Here are some points, one per row:
[ 14  53  23 -37 -52 -38  -8  42  -6 -26 -10  63  -1  11  -6 -72 -29   8
  59  34  35  19 -10  -8  54  37 -25  20  -3   2  59  46  26  46  55]
[ 14   2  84 -25 -40  31 -35  18  21  39 -45  65  32 -28  45 -57  16 -27
  27 -25 -43  -5 -48  27 -13  41 -35  58  43   7  49 -13 -38  26  31]
[-44  -7  59  18  14  32 -22 -10  19  22 -44  -2 -15 -20  25  -7  12  22
   4 -29 -12 -22  -7  29 -19 -15   0  45   7  27   1 -22 -36 -16  35]
[-24  19 -78 -36 -34 -49  31 -13 -24 -45  48  10 -14  56 -51  10 -41  -5
   2  52  58  17 -17 -52  78  49  11 -32 -49   6  39  44  46  14 -13]
[-39 -63 -36 -10  49   2  -5 -63  24 -11  -4 -66  10 -16   2  77  28 -12
 -62 -45 -12 -46   6  43 -51 -51  50 -33 -12  34 -39 -67 -61  -7 -58]
[ 13  53   1  15  34  19  54  19   5  -9  35  16  26  46  -8  41 -30 -20
 -43 -12  37  -8 -10 -23 -37 -22 -23 -68 -62 -38 -29 -28  -9 -29 -34]
[-29  10  -9  16  51   0  13  -1 -11 -21   8 -49 -63   6 -37   1   0  45
  -1  33  29   0  28   3  17 -40  -4  -4 -35  -2 -39 -17  23  -7  15]
[ 43  29 -30 -29   8 -33  47  64 -26 -13  44  37  57  32 -19 -12 -44 -40
  31  18  14   5 -38 -36  26 -15 -34 -50 -42 -41   3   4  25  24 -59]
[-41 -33 -45  53  30 -40 -23 -42  15  -5  26 -76 -75  15 -12  16 -23  67
  -2   5  -4   6  94 -21  37 -54  40  17  16  24 -57  48  43 -45  19]
[ 66  34   0   7 -55  -9  -7  34 -19   0  14  22  21   0 -10 -45 -17 -18
  36  26 -17  50  19 -24  16  44 -30 -15  16 -31  39  43  44  21  10]
[ 33  40  -9  -4 -46 -18  23  16  26 -12  31  46  58  12  14  30 -19 -50
  -6   2  -1   3  -2 -14 -16  11   8 -42 -24  -7  32   9  -9  -3 -13]
[ 10  47  -2 -13 -12 -30  15  22  18 -29  16  31  30  23  -7  -1 -44 -16
  16   9  36  -4   0  -8   9  -8 -16 -32 -44   1  27  -1  -5   9   0]
[-51 -43 -16  24  11  -4  -2 -64  65  37  27 -27  -2  13  12  69 -26 -30
 -67 -18 -54 -86  -7 -37  13 -11  53  14  18  40 -20  13 -33 -51   0]
[ 47  30   3 -16 -21  -5  26  36  -9   1   8  41  48   5  -3 -12 -13 -33
  15  13  -1   4 -35  -7  -5  10 -15 -44  -8 -13  21  -1   4  21 -32]
[ 16 -66 -17 -41  28  -3 -48  42 -74  27  -6  -4 -19   4  50 -43  -1   4
  40 -70 -15  59 -45   9   6  31 -76  64  32 -52  -5 -51 -15  13 -97]
[ -4 -24  -8  30  -6 -21 -45 -43  27  11   9   0 -14   9  22  11  11  27
  -8  -6 -20  -1  46 -14  12  -8  30  37  53  34  -6  44  27 -52  25]
[-87 -78 -43 -71 -20 -44 -29 -57  -4 -18 -13 -10   3   1  15  56   2 -25
 -46 -69  32 -13 -22  25   1  41  42  40   6  29  36 -32 -59  -4 -51]
[ 59 -50 -40  -3 -36   4  -4  -1 -34  29  34  -6  51 -30  -2  -7  23 -43
  23   5 -47  46  -5  -3 -10  10 -20 -19  28 -30  -2   4  22  26 -72]
[-21   9   1  24  49 -10 -22 -10   8 -44 -36 -59 -48 -33 -14   2  27  56
  12   4  23  11  53  56 -23 -71  19  -1 -15  28 -33 -41  -1  13  42]
[-16 -14 -31  48   7  -8   1 -26  16  20  26 -23 -40  24  -5  14 -19  23
   5  17 -19 -18  26 -46  34 -15  29   9  18  17 -28  59  30 -45  21]
[ 47 -39 -41 -27  -9 -17   6  35 -72  17  25  20  23  11  24 -23  -2 -27
  41 -11   6  42 -29 -15   8  39 -33   5  20 -52  -4   6  21   4 -87]
[-10  -4  74 -15 -33  69  24   7 -13  50 -48  13  30 -27  17 -13  30 -54
 -16 -34 -22   7 -39  15 -41  76 -24  21  18 -29  24 -31 -33  17  -5]
[-51  11  -2 -22  -8   9  43 -13  19   0  28  38   4  23 -43  11 -13  -2
 -41  47  23 -49 -33 -36  39  11  28  -7 -25   3  -7  39   8  -5  35]
[  4  68  63  49  27  39  44  15  26  10 -20  15   3  -3 -24 -22  17  34
 -23  49  22 -16  29 -19 -33 -38  13 -32 -28  -9 -37  28  24 -21  89]
[ 12 -32  29 -20 -16  18 -29  36 -39   4 -49  -5 -11 -55  20 -31  53   9
  48 -14   0  39  11  50 -26  19 -15  45  39 -19  17 -26 -20  28   5]
[-40   5 -17   8  50 -17  18 -63  54 -16  13 -19 -17  19 -12  52   1  19
 -52  25  10 -81   2 -10   7 -34  70 -19  -5  66 -22   6  -4 -26  29]
[ 26 -15  28  21 -29  45  -3 -23   9  20 -19  -1  33 -61  35  35  46 -44
 -21 -24 -44  13  20  37 -82  -4  21 -16  23  -6 -12 -32 -45  -3 -15]
[  3 -31  19  -4 -25  26  -5 -22  -8  18 -17  -1  19 -38   8  -6  35 -14
 -12  -4 -26   6  -1  18 -32  33   9  19  27  -2  -8  -8 -11   4   3]
[ -1  45 -53  -6  60 -52  43  27  10 -51  52  -5   2  57 -37  21 -59   7
 -10  25  57 -27  -6 -32  36 -71  -2 -68 -78 -13 -20   1  22  -3 -17]
[ 53  22  67 -17 -17  55 -11  76 -31  40 -38  42  26  -3  37 -74  -3 -18
  41 -32 -17  33 -67   9 -11  50 -90  27  16 -53  34 -35 -20  36 -11]
[-38 -35  -3  -3  39  -1 -45 -37   0 -26 -29 -38 -40 -32  18  21  50  42
 -17 -26  11  -1  29  68 -32 -38  21  27  -1  25 -17 -48 -28  -5  10]
[ 38  48 -25  10 -49  -3   9  -1 -24 -30  10   3 -12  12 -69 -43   0  14
  23  69   8  56  18 -31  51  45 -16 -12  16  -1  38  72  90  28  51]
[  9   5  48  21  13  34  -9  37 -25  19 -43  -5 -24 -15  24 -32  24  34
  25 -22  -3  28  13  32 -23 -19 -33  29  10 -17 -19 -13  -3  -3  12]
[-29  52  28  72  74  31  12 -25  70 -16 -19 -40 -56  16  -8  58  -1  59
 -54   5   6 -61  28   7 -28 -72  31 -20 -26  47 -55 -29 -20 -58  68]
[ -8 -44  35   5  -5  27 -58   8  16  35 -51 -16  -2 -51  54  -3  38  12
  18 -52 -47  -8  16  55 -43  -6  13  47  47  12  17 -25 -61   9  11]
[ -5 -14 -38 -33 -22 -25  -3 -20 -17 -16  34  -4 -16  20 -33 -11 -39 -12
   7  25  -2  -8 -37 -27  71  34 -16  16  -9  12  20  14  23  26 -22]
[ 28  13 -18   7  -5 -12   3  -3 -12 -10   1  -6  -6   1 -21 -11   9   8
   9  31   2   8  21 -19   8  11  19 -26  13   1   3  39  34  13  20]
These points spread out most along one direction. Take the direction at right angles to it along which they spread out most. Go by this last direction. How many in every 100 of the points above lie lower along it than each point below? Round to a whole number. More than half of the points above lie lower than the first one.
[ -1  45 -53  -6  60 -52  43  27  10 -51  52  -5   2  57 -37  21 -59   7
 -10  25  57 -27  -6 -32  36 -71  -2 -68 -78 -13 -20   1  22  -3 -17] 95
[ 13  53   1  15  34  19  54  19   5  -9  35  16  26  46  -8  41 -30 -20
 -43 -12  37  -8 -10 -23 -37 -22 -23 -68 -62 -38 -29 -28  -9 -29 -34] 73
[-29  52  28  72  74  31  12 -25  70 -16 -19 -40 -56  16  -8  58  -1  59
 -54   5   6 -61  28   7 -28 -72  31 -20 -26  47 -55 -29 -20 -58  68] 41
[ -5 -14 -38 -33 -22 -25  -3 -20 -17 -16  34  -4 -16  20 -33 -11 -39 -12
   7  25  -2  -8 -37 -27  71  34 -16  16  -9  12  20  14  23  26 -22] 81
[ 26 -15  28  21 -29  45  -3 -23   9  20 -19  -1  33 -61  35  35  46 -44
 -21 -24 -44  13  20  37 -82  -4  21 -16  23  -6 -12 -32 -45  -3 -15] 3
[-24  19 -78 -36 -34 -49  31 -13 -24 -45  48  10 -14  56 -51  10 -41  -5
   2  52  58  17 -17 -52  78  49  11 -32 -49   6  39  44  46  14 -13] 97
[ 38  48 -25  10 -49  -3   9  -1 -24 -30  10   3 -12  12 -69 -43   0  14
  23  69   8  56  18 -31  51  45 -16 -12  16  -1  38  72  90  28  51] 92
[ 10  47  -2 -13 -12 -30  15  22  18 -29  16  31  30  23  -7  -1 -44 -16
  16   9  36  -4   0  -8   9  -8 -16 -32 -44   1  27  -1  -5   9   0] 78
[ -8 -44  35   5  -5  27 -58   8  16  35 -51 -16  -2 -51  54  -3  38  12
  18 -52 -47  -8  16  55 -43  -6  13  47  47  12  17 -25 -61   9  11] 0
